One turn moves each row of this set onto another row. After a few examples, where does it send each row asked below?
kogiz: [ 11 -10  14   9  -9  -1  10   0   2  18  -8 -22 -11   4 -17   2   5   3
   1  11  -6   1  12 -10]
badut: [ 21  -7  13   5  -7  -2   6  25 -11  20 -10   3   1  11 -15  -4   1  -2
  -4  13   2   0   7 -13]
Pafe: [ 21  -5  12   5  -9  -3   5  27 -11  19 -11   2   1   9 -14  -3   1  -1
  -3  14   3   0   7 -12]
disu: [ 21  -9   5   3   2 -12 -15  15  10   2  -6   3  -7   4  -7  11  12   6
  -5   2  -2  15  -8 -18]
kefa: [ -1   0 -25 -17 -16  -3 -11 -10   1  -5   4  -5  33  -7  -9  -8  -7 -10
   2 -22  -6   1 -12   4]
konu: [ -7 -10 -18 -13  -4  -7   3 -12  -6 -17  18  -7  26  -3  -3 -11 -14 -10
 -13 -11  12   4   4  19]
tabob: [  9 -14  15   6  -8   2  10   0   3  18 -11 -15 -13   5 -15   2   9   1
   0  11  -7   3  11 -10]
roker: [  3  -2   2 -12   3  -1  -8  -8   1 -13  10   8  26  -3  14   3 -23 -17
  -2 -20   5   1   3  16]
dige: [ -7 -12 -23 -22 -10   5  -4 -18   2   2   5   1  26  -1 -11 -15  -5 -12
   3 -21  -6   0 -12   3]
kasug: [ -4  -3 -25 -19 -15  -1 -11 -12   3  -4   2   1  30  -6  -8  -9  -5 -13
   2 -22  -7   3 -12   4]
fut: [  3 -12   4 -12   7   4   4 -19  -4  -5  19   2  24   6   6  -6 -26 -15
  -3 -18   8  -6   4  15]
Zom: [ -3 -10 -23 -17 -12   2  -2 -19  -2   2  12 -11  31   1 -15 -16 -10  -8
   2 -19  -4  -4 -11   3]
silu: [  7 -12  14   4  -9   2   6   2   5  17 -15 -10 -15   2 -13   4  11  -2
   1  10  -9   6  10 -10]
dasos: [ 10  -3  12   7 -12  -4  -1  10   6  11 -18 -11 -11  -3  -8  10  11  -1
   0  10 -10   8  11  -9]
fori: [ 14  -1  13  11 -13  -7   3   8   1  10 -10 -25  -5  -1 -13   8   5   4
  -1  11  -6   4  12 -10]
nama: [  6   0   2  -9   2  -3  -6  -9  -2 -13  14   2  30  -2  12   2 -25 -15
  -3 -19   7  -1   4  16]
porer: [ 26 -13   6   9   3 -12  -3   8   2   7  10 -19   0  12 -18   3   3  14
  -7   5   4   5  -6 -22]
votaz: [ 17 -25   9   0   7  -2  -4   4   9  12  -2   5 -13  14 -13   2  13   6
  -5   3  -1  10  -9 -19]
gogeg: [ 21  -7  12   4  -7  -1   5  26 -10  19 -13   5   0  11 -13  -3   2  -2
  -4  13   2   0   6 -13]
lel: [ 13   1  12  10 -13  -7   0  10   4   9 -14 -18  -7  -4 -10  10   9   2
   0  10  -8   7  12 -10]
biged: [ 18 -16   7   0   5  -6 -11  10  11   7  -6   8 -12   8 -10   7  14   5
  -5   2  -2  14 -10 -19]
Tez: [  8  -9  14   4 -11   0   1   6   7  14 -18  -8 -14  -1  -9   7  12  -2
   1   9 -10   8  11  -9]
Goti: [  7  -2   2  -8   2  -3  -2 -12  -4 -11  19  -4  31   0   8  -1 -28 -13
  -4 -18   8  -5   5  16]
puzi: [ 21  -6  13   6  -7  -2   6  26 -11  19 -11   2   1  10 -15  -3   1  -1
  -4  14   3  -1   6 -13]
zanup: [ 20  -6  11   5  -7  -2   5  26 -10  18 -13   5   0   9 -14  -2   2  -2
  -3  14   2   1   6 -12]
Vako: [ 25  -6   5   7   0 -15 -14  17   7   0  -1  -8  -2   3  -9  11   8  10
  -7   3  -1  12  -7 -19]
biv: [ -6 -13 -23 -20 -11   4  -2 -21   0   3  10  -4  28   1 -14 -16  -7 -10
   2 -20  -4  -3 -11   3]
Gofup: [-12 -15 -18 -19  -3  -3   1 -13  -2 -16   9   7  20  -4   0 -10  -8 -15
 -11 -12   9   8   2  20]
per: [ 22  -5  13   4  -7  -3   4  27 -10  18 -12   4   1   9 -13  -2   2  -2
  -4  13   2   1   6 -12]
selo: [ 21  -7  12   5  -7  -1   6  25 -11  19 -11   4   0  11 -15  -3   2  -2
  -4  14   3   0   6 -13]
buk: [-10 -10 -18 -17  -5  -5  -2 -10  -2 -19   9   6  23  -6   1  -8  -8 -15
 -12 -13   9   8   2  21]
rubo: [-11 -17 -17 -16  -1  -1   7 -17  -6 -13  15   0  21   0  -4 -14 -11 -12
 -12 -12  12   3   3  20]
duki: [  1  -7   2 -14   4   2  -5 -12   2 -10   8  14  23  -1  14   1 -21 -19
  -2 -20   5   1   2  17]
Vuke: [ -1  -5 -24 -15 -14  -1  -5 -15  -2  -1  12 -14  34  -2 -14 -13 -12  -7
   1 -19  -4  -4 -10   2]
figam: [  0 -14   4 -15   6   6   2 -18  -1  -4  15   9  22   6   8  -5 -23 -17
  -2 -19   6  -4   3  16]
Zeses: [ -1 -12   4 -16   7   5  -1 -16   1  -6  10  14  20   3  11  -3 -21 -18
  -2 -20   5  -1   3  18]
guzas: [ 13  -6  13  11 -11  -4   8   4   1  15  -7 -26  -7   2 -16   5   5   5
  -1  12  -6   2  13 -11]
Sig: [ 23 -21   9   6   6  -7   1   2   2  11  11 -14  -5  16 -19  -1   4  13
  -7   5   4   4  -7 -21]
nimo: [ 27  -7   5  10   1 -16 -10  14   4   2   5 -17   1   7 -14   8   4  13
  -8   4   3   8  -6 -21]
nufur: [ -7  -7 -19 -14  -5  -8  -1 -10  -6 -19  14  -5  28  -6  -2  -8 -13 -11
 -12 -12  11   6   3  20]
Kod: [ -1  -1 -25 -15 -16  -4  -9 -12  -1  -4   9 -11  34  -5 -11 -10 -10  -8
   1 -20  -4  -2 -10   3]
duk: [ 22  -6  12   5  -8  -2   5  27 -12  19 -10   1   2   9 -14  -2   1  -2
  -3  14   3   0   6 -12]
Bobas: [  5  -8   3  -9   5   1   2 -16  -5  -7  21  -4  28   4   6  -3 -28 -13
  -3 -18  10  -6   5  16]
pud: [ 19 -25   9   2   7  -3   1   1   5  14   5  -4 -11  17 -18  -2   9  10
  -7   4   2   6  -8 -19]
rav: [ -8 -14 -17 -14  -2  -4   6 -15  -6 -14  18  -6  25  -1  -5 -13 -13 -11
 -12 -10  12   3   4  19]
peku: [ -9  -7 -18 -14  -6  -8  -2  -8  -4 -20  10   0  26  -7   1  -7 -10 -14
 -12 -13  10   8   3  20]
tika: [ -6  -8 -23 -22 -12   3  -9 -15   3  -1   1   3  27  -3  -9 -12  -4 -13
   3 -21  -7   2 -13   5]
seti: [-12 -17 -16 -18  -1  -1   4 -16  -4 -13  12   5  20  -1  -2 -12  -8 -15
 -11 -13  10   6   2  21]

Goti goes to nama
biv goes to Zom
And these:
rubo goes to rav
fori goes to lel
biged goes to votaz

One turn moves each row of this set onto another row. After a few examples, where does it send each row asked below?
Nog: [  6   1   8   8   8  10   6 -16  17  13  12  -3  -1  -5  16  17 -17  -3
  19 -15  10  -1  10  14   7]
Kupig: [ 12   2   2   4  27   0 -17   0 -10  -2  -7  -3  -2  -9  15   4  -9  -6
  21  -8  -2 -16   4   4  14]
kop: [ 16  -9   9 -17   4  15   2  12  -8 -13 -10  -4  -4 -14 -10   6 -13   2
  -8  -8  -9  -5 -18  16  13]
fus: [ 16   6 -20   6  -8   5  -9  11  11 -11   9 -12  -3  -6   2  -8   7  -4
  -5   8 -19 -14   4  -1   0]
zivel: [-11   7  -3  22   9 -16   4   3   1  -5  -3 -10   8   5  -5  27   1  -8
  20 -24   0  -3  13  -4   9]
vuzi: [ -5   9  -2   8  -4   7  24   0   0  -3   1  -3 -21  10  -1  15  -3  11
 -16   4   0  28  -1  14   1]
pugok: [  5  -5   0  -7 -18   6   2 -16  13   8   6 -14  -3  -1   7  18  -2   4
   2  21   7   9   6   2  12]
Laf: [  2 -20  11 -32   7   4  -1   6  11  -2 -11   1  -1  -1  -6  10  -3   3
   3  -5  -4   6  19   2  23]
tuzu: [ -3 -11 -23  14  18   5 -11  -1   3 -15  -2   9   0   3  11  -1 -10  -3
   1  -1   0 -14 -13  10 -13]
Fopif: [-17  15   5 -10   5  -1  17   4  -8 -15  19   1 -12  -4   5  -4   7  -3
 -15   4  -2  13   8   5  16]
Suv: [ 24   0 -15   7   8  -6  -9   4   3  -9  -4  -3  13 -10  -8  16  12  17
  16 -17 -12   1  -5  -8   4]
Fegom: [  3 -19  -2 -10 -19   0  14  -1  -8  -2   6   2   3 -20  -9  12   7  17
   9  10  10  -3  17  12  -2]
Sunoz: [ -4  -3   7  -5  -5   7  -1  19 -11  -2   3  -8 -18   5 -10  12  -2   7
  -7   3  10  -4  -9  26 -23]
feben: [ -7   1 -12  11   3   2   3 -18  10 -17   5   0  12  13  -4  17  14 -14
  -2 -13  -4   9  26   5   3]
Mer: [ -9 -20  20  13 -11   4  14   1  -8  -5 -16  11   0   7 -15  12 -10  18
  -6 -13   8   3  13  11  -2]
toba: [ -1  20  -4  -2  -9 -14  16   9  -6 -14  17   3 -13   5 -10   1  -3 -10
  12 -11 -14   5   4 -13   3]
sike: [  4 -22  -9  -5 -18  -8   4   6  -1  -4  17 -16   8   1   8   3   9 -12
  -1   7   5  -6   5  -6   1]
sem: [ -2   0  -2 -11 -11  20  -7   2  12 -10 -14  13  -7  -3 -10  -1 -14   4
 -20  -9  -1   4  -8  -1 -20]
fureb: [  1  14  10   1  -4  14  -8   1 -22 -10  14  -5 -17  11   4   0   5 -14
   9  -4  -8  -6   2   1  20]
Rafi: [  5 -14   5   2   6  -2 -19  21   3   0 -17   3  12 -13  10  11  -5  18
   0 -10  15 -11  -4   6  -9]
patuf: [ -4  -7   7  -6  12 -13 -14  -8  -6  -4  13  -1  -1   2   2   0 -14  11
 -18 -15  18  -7   0   2 -22]
tepo: [ -3   7  27  -7   1   9   8   4  19   2 -19  -8  -4  -8  -5   3 -17   1
 -10 -14   2  19   2  16   1]
Luf: [  9  15  11 -19   0   0  -4   4   0  -5   1   0   7   3  -5   9  -4   0
   2 -12  -2   6  -6 -32 -19]
maz: [  2  -7  -7  18  -1  14  -4  16  -3 -15 -26  -6  -4  -9  -2  -5  17   3
   4  -1 -15  12  -3   5  -1]
duza: [  5   7   9   2  11 -14   3   2  15  16  25   4  -1  12  14   2   1  -4
  -7 -13  12   3   9   7 -11]
naro: [ -9   5  -7  14   1   4  14  -8  -1 -11 -14  28   2   8  -1   1   0   0
 -14   1  -1   3  23  -5 -15]
Baz: [  3   2  14  -7   0 -16  -9 -10   4   8  10  13  -8  17   6  15 -12 -16
   8 -10   4  -3  10   1  18]
duz: [  2  -5  13  13   2   0   3  10 -17  -7 -22  -1  -3  -4  -2  13  -2   5
  -7 -19  -8   1  19  -4  31]
Zugu: [  7  -6  12  13  23   7   1   5  -8  -2 -20  -3  -2   4 -10  20  -6  -2
   1 -37  -4   6  -2   4 -11]
sonu: [  2  26 -13   5   2   6 -15   8 -19  -9  -1  -3 -16  -3  -4  16   1  -3
   4 -11   1  -4 -15  -1 -15]
Gapo: [ 20  -6  12  13  -1   4  17   4   7   3 -10  -9   4 -10  -3   9   0  16
  24   2 -10   8   7  13  17]
Kabag: [  2   0 -10 -15  10   7  10   4   9  -8   9   2  -2  -3  -2  -6 -12   8
  -5  -9  -7  -8  26 -22 -18]
Gabo: [  2  18   1  25   4   4   0   7  -1  -8  -7   8  -3  -2  -2  14  -5  11
  -5  -9   5   2 -13  36   4]
bev: [-17   0  -5  10   3   6   5 -21  -8  -6   7  -8  -1   6  -6  10   5  17
  -3   2  14   2  30   3 -13]
nidun: [  2  -1   3 -27  10   5  11   6   6  -5  10  -6   6  -4   0  34  -1   4
 -12 -13   1   4  20 -17   2]

Luf goes to naro
sonu goes to sem
And these:
tepo goes to duz
vuzi goes to Laf
pugok goes to Baz
kop goes to Zugu
Fopif goes to nidun

